In the rows, zero is written as 128.
Each path below is one point turned by a fixed rotation once a step. After each direction that follows a path, write how fast that rotation turns it, in degrees a step (0 if it stays still).
Each turn is a multiple of 5 degrees from 10 to 175, or 0.
Each row of a path follows its step; steps can be skipped.

step 0: [128 125 126 122 129 137 121 133 129 128 129 131 123 122 130 128 138 132
 125 121 135 131 126 134 129 144 132 121 135 135 127 120 120 139 128 129
 133 126 128 116 132 120 124 134 129 122 126 123 123 130 125 132 128 112
 124 124 123 130 130]
step 1: [128 122 127 123 134 134 123 135 122 130 126 129 125 128 129 134 134 129
 130 135 139 127 135 127 120 132 126 112 133 140 129 119 125 130 122 128
 139 125 132 126 130 133 131 129 140 124 129 130 116 131 128 119 121 121
 126 131 128 133 129]
step 2: [132 125 123 126 118 138 129 131 122 127 131 128 121 130 134 134 135 131
 131 121 128 127 132 123 119 136 126 125 130 131 138 126 128 131 122 121
 138 126 124 126 127 130 127 123 142 123 124 127 122 132 125 122 137 126
 114 128 120 136 125]
step 3: [126 128 123 130 124 134 124 125 130 139 127 127 117 131 131 124 135 127
 130 121 137 130 131 122 116 132 123 126 139 135 130 132 118 134 128 129
 139 131 122 126 119 129 125 122 136 124 132 127 132 133 114 123 123 128
 128 136 126 128 120]
step 4: [121 124 129 126 126 132 126 134 132 130 128 122 116 124 133 133 136 125
 133 123 131 126 126 124 128 135 125 124 133 125 124 127 125 129 120 137
 127 126 124 126 130 123 130 128 138 125 129 132 131 129 114 129 122 127
 126 140 108 137 129]
step 5: [125 119 132 127 131 137 126 138 125 120 129 126 114 129 131 132 136 134
 138 125 125 133 129 129 123 128 133 135 135 132 129 132 119 128 116 130
 130 114 131 127 127 128 127 123 136 123 131 129 134 131 125 124 120 124
 137 137 128 131 130]
step 6: [123 122 121 130 124 128 120 140 124 128 125 133 122 124 127 133 128 118
 131 114 120 136 129 128 120 128 130 125 133 132 129 128 120 134 121 116
 124 123 122 128 126 129 134 123 139 128 127 130 127 134 132 135 124 122
 134 135 121 130 129]
step 7: [132 116 125 129 127 131 124 127 137 128 136 131 115 133 136 128 123 115
 132 123 129 123 137 136 125 128 130 124 132 132 128 131 127 139 124 126
 124 125 129 126 129 131 125 126 142 129 125 128 128 135 126 129 127 115
 136 136 124 117 128]
step 8: [127 133 120 131 123 128 124 135 128 132 127 134 111 130 136 129 132 129
 125 132 128 121 130 134 128 125 129 123 134 130 133 125 124 129 120 126
 128 123 134 131 133 131 131 127 135 141 111 126 131 134 126 129 123 125
 129 140 117 123 128]
step 9: [134 128 130 127 128 129 118 133 132 131 129 127 127 136 133 119 132 139
 133 125 121 123 132 126 120 125 123 133 130 132 128 125 128 138 125 123
 130 124 135 123 135 126 135 122 137 136 118 120 129 140 120 130 130 125
 137 136 122 132 133]
step 10: [128 127 123 135 126 131 111 128 132 134 127 133 125 124 141 131 130 134
 130 130 130 126 129 114 126 121 127 130 129 139 130 129 122 136 131 124
 118 123 130 124 135 125 134 129 142 126 124 121 137 127 127 132 120 126
 130 129 126 131 129]
Speeds:
[127 127 129 129 129 130 125 130 127 126 127 126 130 127 127 130 128 125
 128 129 128 129 126 129 129 128 131 129 130 130 127 127 129 128 128 127
 126 126 130 126 125 127 128 129 127 128 130 127 127 127 129 129 128 126
 128 127 129 129 127]
65
[128 128 128 127 128 131 128 130 128 127 129 129 128 128 126 127 127 131
 128 130 128 130 128 127 129 128 128 126 126 126 126 127 126 129 128 127
 126 127 126 127 130 126 127 128 128 125 130 128 131 127 129 130 126 128
 132 127 128 130 128]
65

step 0: [119 131 132 134 121 125 127 136 132 128 126 126 117 124 120 123 125 128
 134 129 132 121 128 132 137 120 139 130 132 123 133 134 131 124 129 125
 126 118 121 122 118 118 129 128 129 128 121 122 127 123 129 130 125 128
 119 128 137 127 132]
step 1: [127 125 137 129 124 127 135 131 133 134 127 134 123 133 130 132 127 137
 134 121 131 131 129 130 125 133 129 124 123 125 119 131 131 130 127 130
 123 139 118 136 135 127 122 126 141 132 126 136 125 136 126 114 128 127
 135 129 131 128 134]
step 2: [121 128 121 136 130 133 123 119 124 132 129 135 137 126 133 130 123 129
 124 124 129 122 131 132 130 132 113 132 129 124 126 133 125 127 127 130
 126 130 138 133 123 138 130 121 139 128 132 128 131 118 136 130 121 130
 117 127 131 128 130]
step 3: [135 134 125 131 125 115 121 135 131 128 129 133 125 129 135 127 118 120
 123 135 128 132 129 130 137 122 127 135 131 126 127 132 138 132 130 132
 116 117 131 129 134 121 126 135 124 126 124 135 130 125 122 129 130 123
 125 127 133 124 123]
step 4: [135 135 136 131 131 130 130 132 125 133 129 121 128 122 127 130 128 124
 130 124 128 126 115 126 121 132 129 124 118 135 119 124 127 136 124 138
 125 121 115 137 127 126 132 132 135 137 134 126 123 126 133 131 126 130
 136 129 121 124 132]
step 5: [118 118 134 125 130 132 129 123 129 126 123 118 124 126 121 128 125 130
 126 131 131 123 128 130 127 123 126 132 121 127 123 141 124 122 128 137
 127 121 134 114 126 126 122 118 131 127 131 127 131 125 137 130 132 124
 123 120 135 124 132]
step 6: [124 129 138 126 121 126 124 126 130 127 130 133 125 124 139 130 130 129
 126 127 130 140 129 132 133 129 121 127 126 130 128 133 131 127 140 124
 124 129 123 127 132 128 128 123 133 128 123 127 128 133 119 130 128 114
 140 140 135 134 123]
step 7: [125 133 130 136 134 125 127 131 130 129 129 125 133 114 129 135 135 117
 133 123 130 120 130 125 132 129 123 119 129 130 130 129 130 132 126 126
 124 139 130 135 123 133 123 126 133 134 116 127 131 125 135 135 121 128
 122 125 117 125 127]
step 8: [129 125 129 124 128 121 129 127 128 115 127 124 127 132 131 122 118 126
 124 124 125 129 131 127 124 131 130 136 128 117 126 137 129 127 129 130
 127 127 130 126 132 123 125 133 125 127 124 136 128 122 132 124 118 125
 136 107 127 119 123]
step 9: [129 133 137 135 126 140 125 123 130 131 126 133 127 135 134 129 128 121
 135 125 126 134 124 122 133 128 129 130 124 131 129 124 119 134 137 131
 120 117 123 124 130 128 136 128 134 122 136 122 124 128 126 130 116 135
 137 128 125 133 126]
step 10: [122 121 122 128 135 132 134 133 139 131 123 117 124 117 128 137 136 131
 127 132 137 128 124 133 137 124 130 129 129 131 133 131 132 129 116 129
 119 125 133 126 132 127 123 120 130 127 128 122 125 132 126 128 125 135
 124 124 131 122 125]
Speeds:
[126 126 128 127 129 126 128 130 127 129 129 129 131 128 129 126 128 128
 130 129 129 129 131 126 127 127 130 131 127 129 127 128 131 126 127 125
 128 127 129 128 129 127 125 129 128 127 129 127 127 129 129 130 128 128
 129 127 130 126 129]
145

step 0: [120 140 117 123 131 128 126 135 131 125 121 116 128 136 124 130 123 134
 136 128 123 130 128 126 128 131 132 129 132 125 120 130 140 144 128 124
 128 127 122 127 126 127 123 114 122 126 117 131 124 124 121 125 138 127
 126 124 125 131 124]
step 1: [135 135 120 126 131 128 127 131 129 121 120 122 130 135 130 134 133 133
 128 124 129 124 129 125 134 135 123 136 128 133 120 130 122 135 126 133
 133 130 126 124 112 124 131 118 109 128 130 133 122 129 128 111 131 127
 123 126 124 131 121]
step 2: [127 129 118 123 124 136 128 126 133 121 119 122 129 136 131 114 131 123
 132 125 122 131 117 129 134 124 123 127 124 131 123 135 122 139 124 139
 130 137 128 124 122 120 123 124 130 132 127 128 123 128 128 118 133 131
 119 135 131 137 119]
step 3: [126 134 120 115 133 124 136 137 129 127 116 125 132 129 131 121 128 120
 135 137 117 130 125 127 127 128 126 131 128 131 119 136 133 127 125 135
 130 128 120 137 124 120 131 125 118 122 116 118 128 129 123 125 130 126
 124 137 133 128 119]
step 4: [134 128 119 121 135 133 138 132 118 122 121 116 138 133 123 129 130 128
 136 128 125 136 128 134 134 126 132 140 132 124 127 119 129 132 129 129
 134 131 135 130 121 121 134 123 116 131 129 122 132 123 123 123 121 132
 121 134 133 129 121]
step 5: [123 126 118 128 136 128 134 131 138 122 119 119 134 135 122 131 127 129
 135 121 114 131 131 130 127 124 128 138 131 120 130 128 128 143 121 129
 133 123 123 119 122 126 122 121 130 130 118 133 127 126 121 128 127 129
 126 133 138 137 128]
step 6: [126 141 113 126 131 134 134 135 135 122 126 120 130 129 122 135 128 133
 139 131 124 123 127 116 136 138 124 130 126 135 117 126 131 138 125 120
 129 125 127 130 121 125 125 119 122 126 119 133 127 129 122 122 132 125
 131 127 127 131 119]
step 7: [139 138 125 123 122 131 123 132 124 123 116 118 129 130 123 122 138 130
 121 121 122 125 128 128 135 133 124 129 126 130 124 127 123 139 130 131
 134 126 131 122 116 119 127 118 123 130 123 127 122 125 125 117 126 129
 122 127 124 135 117]
step 8: [128 131 123 124 131 128 124 131 133 130 113 122 129 137 135 120 119 122
 133 126 121 133 124 136 131 121 121 127 132 131 119 134 126 142 126 135
 129 133 122 131 121 120 124 124 123 129 122 128 128 122 121 122 138 132
 129 135 122 132 118]
step 9: [131 129 123 126 136 130 141 129 126 128 118 119 131 132 135 125 128 130
 137 137 120 130 131 127 129 128 121 135 128 137 117 130 122 127 125 136
 136 130 127 132 122 120 127 123 112 124 126 124 132 132 127 118 125 122
 126 137 135 123 121]
step 10: [133 129 122 123 127 139 138 126 129 123 122 119 136 129 127 124 128 130
 134 120 118 130 124 133 141 122 129 139 125 128 128 127 130 134 126 128
 134 127 130 124 129 122 130 118 127 133 122 120 129 123 128 129 121 131
 117 138 142 132 119]
Speeds:
[130 128 128 130 127 128 127 131 129 128 129 129 129 126 126 130 130 129
 128 125 129 128 127 125 129 131 129 127 127 128 129 131 128 131 129 129
 126 128 129 127 128 129 128 128 126 128 127 131 127 128 130 128 131 129
 128 128 128 129 128]
65

step 0: [125 124 135 135 126 133 133 134 120 127 130 120 131 130 125 132 123 133
 136 129 134 129 132 120 131 138 129 130 124 119 130 125 136 119 130 133
 122 129 133 123 117 133 128 129 128 137 121 120 138 125 125 132 137 125
 127 128 131 121 130]
step 1: [121 122 117 125 131 133 129 127 117 133 120 135 128 132 129 128 126 134
 129 126 127 136 128 131 131 128 125 130 132 124 131 121 140 128 133 134
 118 138 129 122 124 131 127 127 136 129 123 118 122 126 127 137 132 118
 128 131 123 125 124]
step 2: [117 130 129 119 131 132 126 131 124 121 127 127 131 133 125 123 125 128
 129 115 129 121 124 129 125 128 132 129 139 124 118 128 132 126 140 130
 126 130 123 136 130 133 132 134 133 132 130 122 121 127 126 142 132 130
 130 135 123 131 121]
step 3: [135 133 131 123 129 132 129 131 137 121 128 130 127 140 129 119 122 137
 131 127 135 124 121 128 124 131 135 131 120 126 126 125 132 121 129 125
 125 135 132 132 135 135 133 133 129 121 134 117 131 134 124 137 134 131
 120 130 122 128 128]
step 4: [130 125 137 135 131 132 133 131 131 124 133 120 132 134 122 134 116 125
 131 127 130 132 124 123 133 137 132 125 127 125 127 124 140 123 128 133
 124 133 129 120 123 135 138 138 135 130 131 124 132 131 120 123 131 124
 121 124 125 126 129]
step 5: [125 124 121 125 127 138 127 126 127 129 129 123 119 133 129 132 127 129
 127 128 127 133 122 118 136 130 127 125 134 126 126 126 137 120 127 140
 116 138 130 123 124 132 121 123 140 131 128 121 126 130 131 130 133 123
 127 131 134 125 130]
step 6: [122 125 127 118 128 133 127 129 124 134 126 130 127 128 125 119 127 121
 130 124 123 121 126 122 132 129 126 118 139 125 124 124 142 124 138 131
 125 134 131 134 127 127 134 129 130 122 127 123 120 129 125 136 131 128
 131 137 124 137 135]
step 7: [126 129 136 122 128 129 125 123 125 125 129 131 125 129 123 116 123 126
 124 128 130 124 125 125 124 131 136 135 125 130 121 131 138 118 134 130
 124 125 138 133 133 137 128 136 124 120 128 117 134 129 128 135 132 141
 124 134 126 125 126]
step 8: [139 123 136 133 127 129 122 129 125 121 138 130 125 132 120 134 123 130
 128 133 128 133 124 133 129 134 134 129 123 132 126 128 138 128 133 126
 121 136 137 123 127 134 136 131 132 120 129 120 134 125 117 132 132 124
 133 124 126 129 125]
step 9: [130 122 129 132 126 132 126 129 132 125 125 125 122 135 127 130 131 123
 128 127 125 132 115 122 133 130 127 126 131 130 119 129 130 123 132 135
 109 135 124 119 121 136 136 130 136 135 122 128 130 121 127 130 127 130
 129 128 133 123 125]
step 10: [128 127 129 110 130 135 129 131 124 134 126 129 113 128 131 120 134 126
 131 129 127 128 128 118 133 135 124 122 131 121 122 126 131 126 134 127
 122 141 123 130 124 129 137 123 130 125 130 125 128 125 122 130 133 128
 128 134 130 128 125]
Speeds:
[128 130 127 131 127 131 129 127 129 130 126 127 124 128 127 129 127 129
 128 128 126 129 129 127 129 126 126 129 128 129 128 127 129 130 130 127
 127 128 129 127 128 127 129 130 128 132 128 127 129 129 129 127 129 127
 130 128 129 128 127]
85
